0: < 98 115 148 137 202 137  84 143 201 117 161 121 119 112  76 142 167 114 172 125 113 155 111>
1: <179  73 118 156 179 146 193 197 135  81 117 143  86 103 164 129  94  74 182 173 132 106 172>
2: <229  83 154 151 216  86 166 159 126  31 125 156  71  95 180  53  57 115 154 119  98 102 140>
3: <147 134 135 178   0 130  70 102 107 186  86   0 123 145 142 123 221 175 128  77 190 173  74>
4: <144  96 169 129 163 138  78 161 100 170 151 131  61 137 159 133  91 162 129 100 159 128 116>
5: <133 161 192 124 128 119  46 146 167  64 197 105 112 102 112  69 115 140 153 135 125 155  18>
6: <103 167 110 133 137  84  93  81 159 100 126  87 134  84  85 117 106 127 120 199 148 144 141>
7: <127 104  99 186 157 151 121 115 165  82 165  82  86 141 170  60  80 179 150  88  99  77 132>
8: <109 129 143 118 163 108 137 164  85 115 107 167 140 141 111 145  74 118  81 144 148 150 119>
9: < 88 180  91  63 182 135 102 160 207  40 221 195 109  75  75 118  70  98  90 209 108 115  84>
10: <129 146 133 123 182 122 105  91  93 148 147 116 126 117 116 101 105 196 139  92 106 130 112>
11: <129 162 143 131 100 154 110 181  96 187  22 107 127 178 108 208 158 166 254  60 143 118 159>
12: <157 175 175 123 192 116 177 142  56 115 137 218 117 116 150 159  80 106 132 147  50  74 129>
13: < 53 108 125  53 105 131 134 118 112 199 114 109 194 134 146 128 209 138  47   0 174 161  75>
14: <127 115 184 104 119 104 123 197  97  70 190  48 107  64 176  80 125  92  90 106 132 142  95>
15: <161  89  99 123 141  76 116 120 150  81 162 109 146 115 157 120  88 132 115 151 105 147 107>
16: <150 163 142 138 148 122 107 131  85 138 128  73 110  92 159 108 112 166 119 122 160 124 124>
17: <149 146 127  62 142  87 112 142  67 174  91 186 128 136 122 172  99 110 173  92 104  84 146>
18: <204 205 182 175  86 126 113 146 123  78 112 151 103  89 198  68  59 113 134 113 145 132  83>

<146 112 164 144 182 107 177 143 120  86 103 119 125 188 148 125 169 120  99  91 119 143 129> : 8 15 16 10 4
<148  79 148 215 173 142 162  72 147 120 171 104  94 129 124  87  77 165 178 109 188 115  95> : 7 10 16 4 15
<116  89 122 161 137 163 159 123 133 156  59 112 111 168 137 131 127 100 147 104 114 115 147> : 8 4 16 1 10
<137 125 118  94 110 115 148 166 140 140 174 147 175 116 140 154 165 116 150  59 164  87 134> : 17 16 15 10 8
<105  70 117 105  68  93 178 144 151 118 128 121 184 161 122 175 139 135 103 120 218 198 193> : 8 15 6 16 13
<138 114 159 132 152 143 126 142 148 105 164  33  86  48 119 149  80 119 142 160 155 127 149> : 16 6 15 14 4
<140 163 106  73 122 128 186 114 154  84  69  93 145 125 129 116 132 116 136 175 157 129 183> : 6 16 15 8 1
< 91 117 126 103 162  71 129 119  93 158 167 185 178 125 120 170 160 135 155  49 136 103 161> : 17 10 8 0 4
<131 132 115 111 204 153 122 156 113  73 176 194 123 135  66 172  82 116 176 208 112 141 115> : 8 0 9 12 15
<176 151 118  99 155 162 144  99  66 132  84 129 142 104 121 166   3 102 108 189 130  82 125> : 8 12 17 16 15
< 96 147 125 136 149 132  91 163  48 160 104  53 123 162 104 160 170 110 164  90 130 163 125> : 16 10 11 4 8
< 93 170 105 157 164  66 153  79  85 113   0 120 114 123  78  18 150 161 183 113  36  88 157> : 10 6 16 17 7
< 61 164 111 117  69 139  93 179 119 248 137 188 173 155 149 174 199 167 100   9 100 136 138> : 13 17 11 10 4
<117 127 148  66  39 143 115 129 124 157 216 142 168 151 149 109 182 117  83 115 205 163 126> : 13 16 8 14 4
<146 155 139 149 116 165 118 154 108 193  41 102 156 172 105 181 120 139 218  67 151  90 136> : 11 17 16 10 4
<149  73 137 125 200 150 130 189 170  81 235 119 104  82 156 136  73  76 149 134  77 158 107> : 15 1 0 14 2
<152  87 135 124  59 181 138 116 210 202  83 165 109 164 145 159 172 132 143 115 156 152 154> : 4 11 0 17 16
< 97 212  84  98 159 127 124 124 116  87  54  74 105 108  49 126 125 106 171 202  36 156 169> : 6 0 10 8 16
<111  27 143 170 111 140 160  97 166 137 169 136 177 190 130 157 240 169  90  63 170 145 119> : 13 0 15 10 4
<130 119 124 168 127 190 150 101 128 183  71  76 151 160 155  99 133 104 141 107 141 133 153> : 16 10 4 7 8
< 93  95  83 198  76 123  82  37  37 197  79  29 130 205 113 129 162 132 148 132 149 154 138> : 3 16 10 6 11
< 74  93 124 141 132 101  88 123 171 154 209 111 118 100 190 160 122 190  88 121  88 177 122> : 15 10 4 16 0
<213 123 105 131 136  92  90 117  81 126 114 211 147 161 187  93 125 133 180  69 124  76 143> : 17 10 4 16 15
<146  96 174  44  56  49 104 117  76 170 156  97 187 114 166 124 191 132  44 100 228 167  97> : 13 16 14 3 8
<131 126 148 152  27 134 131  80 202 109  94  89 162 140 114  61 133 107  65 180 254 106 180> : 6 16 15 8 3
< 94 204 136 151 136 155  88 162 176  90 157 185 127 147  92 116 140 176 179 111  17  93 108> : 0 10 5 7 12
< 87 148 114 145  61 112 109 149 134 213 140 179 179 144 171 133 201 151 133  46  98 137 140> : 13 17 10 16 4
<140  99 101 140 229 133 150 134 120 106 110 212 136 163 110 116 121 148  91 120  69 140 139> : 8 10 12 15 0
< 86 189 134 175 145 168 111 145 188  64 149 198  93 156 103 124 131 144 161 125  28  99 106> : 0 7 10 12 5
<132 108 117  75  32 140 116 116 130 194 111 158 161 171 174 160 169 119 150  93 189 135 175> : 17 13 11 4 16
<157 185 171 121 157  95 149 178 115  96 172 203 118 105 117 184 105 111 127 166  59  99 135> : 12 8 17 15 1
<113 122 123 131  30 144 147  74 201  92  86 110 160 122 160  97 147 113  63 152 246  99 159> : 6 16 15 8 18
< 54 198 116  96 112 175 106 116 153 169 142 121 107 135  49 167  71 105 115 203  29 184 127> : 6 8 0 10 9
<141 139 138 145 169 128  65 152 112  97 123 223 114 142 151  98 114 150 207  84  71 105  64> : 10 17 4 12 0
<106 152 120 150 149 136 136 151  79 182  75  76 114 103 108 176 151 110 132 117 123 146 123> : 16 8 10 17 4
<147 161 146 160 185 108 136 142 129 109  99 174 141 163 118  41 166 156 152  97  54 102 123> : 10 7 12 0 16
<142 125 138 104 235 108  98 154 135 104 195 146 125  69 121 160  95 129 113 157  68 135  82> : 15 0 10 8 9
< 78 223  62  96 152 144 117 147  64 133  55  57 122  49  26 135 128 103 169 195  55 163 138> : 6 16 10 8 0
<104 102  73 197  71 136  94  86  71 190  95  55 119 177 129 160 163 114 146 159 167 154 117> : 3 16 6 4 10
<103 170 152 195  84 105 198  61 147 165 130 191 180 165 191 126 129 155   6 155 142 139 131> : 8 15 16 6 10
